-0.4, 8.6, 32.1, 47.1, 40.8, 28.4, 27.4, 44.5, 65.5, 63.0, 37.3, 25.4, 29.6, 23.6, 2.8, -30.0, -67.9, -21.8, -14.8, 25.3, 8.0, 10.4, 4.2, -0.7, 11.0, 36.2, 48.3, 38.7, 6.1  k_847
-0.4, 8.6, 32.1, 47.1, 40.8, 28.4, 27.4, 44.5, 65.5, 63.0, 37.3, 25.4, 29.6, 23.6, 2.8, -30.0, -67.9, -21.8, -14.8, -2.5, 8.0, 47.0, 4.2, -0.7, 11.0, 36.2, 48.3, 38.7, 27.0  k_435
-0.9, 5.5, 28.8, 47.6, 42.4, 28.9, 26.6, 41.9, 65.5, 64.7, 39.2, 25.4, 29.9, 24.4, 5.2, -26.7, -64.5, -81.2, -72.1, -66.2, -64.1, -47.1, -29.3, -21.6, -17.4, -5.8, 5.2, 10.5, 7.8  k_142
48.0, 39.0, 27.1, 28.8, 48.2, 68.9, 58.8, 33.7, 26.1, 31.0, 19.9, -2.7, -36.6, -71.7, -81.1, -69.2, -66.4, -61.8, -41.9, -25.7, -22.3, -15.7, -2.5, 7.0, 10.6, 3.7, -0.3, 11.8, 36.4  k_53
miss k_847: 65.5, 44.5, 4.2, -30.0, 2.8, 36.2, 10.4, 6.1, 8.0, -0.4, 32.1, -0.7, 37.3, 25.3, -67.9, -14.8, 8.6, 29.6, 11.0, 63.0, 28.4, 47.1, -21.8, 23.6, 38.7, 48.3, 27.4, 40.8 => 25.4
miss k_435: 48.3, -30.0, 25.4, 44.5, -14.8, 40.8, 8.6, 4.2, 23.6, -2.5, 2.8, 37.3, 65.5, 11.0, 36.2, -0.4, -0.7, 28.4, 8.0, 27.4, -67.9, 38.7, 29.6, -21.8, 63.0, 27.0, 47.0, 32.1 => 47.1
miss k_847: -0.7, 4.2, 23.6, 8.6, 28.4, 25.4, 11.0, -14.8, 36.2, 27.4, -30.0, 48.3, 44.5, -21.8, 25.3, 65.5, 2.8, 63.0, -67.9, 37.3, 6.1, 32.1, 47.1, -0.4, 38.7, 40.8, 29.6, 10.4 => 8.0
miss k_847: 40.8, 28.4, 47.1, 4.2, 23.6, 8.6, 25.3, 6.1, -67.9, 63.0, 44.5, -0.7, 2.8, 25.4, 11.0, 10.4, 36.2, 65.5, -30.0, 38.7, -0.4, 8.0, 37.3, 27.4, 48.3, 32.1, 29.6, -21.8 => -14.8

-63.5, 3.0, -1.8, -9.3, -27.8, -64.0, -11.9, -17.5 = k_286
-63.5, -63.4, -1.8, -47.2, -27.8, -64.0, -11.9, 3.0 = k_488
-63.5, 3.0, -1.8, -63.4, -9.4, -64.0, -11.9, -63.4 = k_779
miss k_779: -63.4, -64.0, -63.4, -63.5, -11.9, -9.4, -1.8 => 3.0
miss k_779: -11.9, -63.4, -9.4, -1.8, -64.0, 3.0, -63.4 => -63.5
miss k_488: -1.8, -63.4, -47.2, -27.8, 3.0, -11.9, -64.0 => -63.5
miss k_488: -11.9, -1.8, -63.4, -63.5, -64.0, -47.2, -27.8 => 3.0
miss k_286: -9.3, 3.0, -64.0, -1.8, -17.5, -11.9, -27.8 => -63.5
miss k_779: -1.8, -63.4, 3.0, -63.4, -11.9, -64.0, -9.4 => -63.5

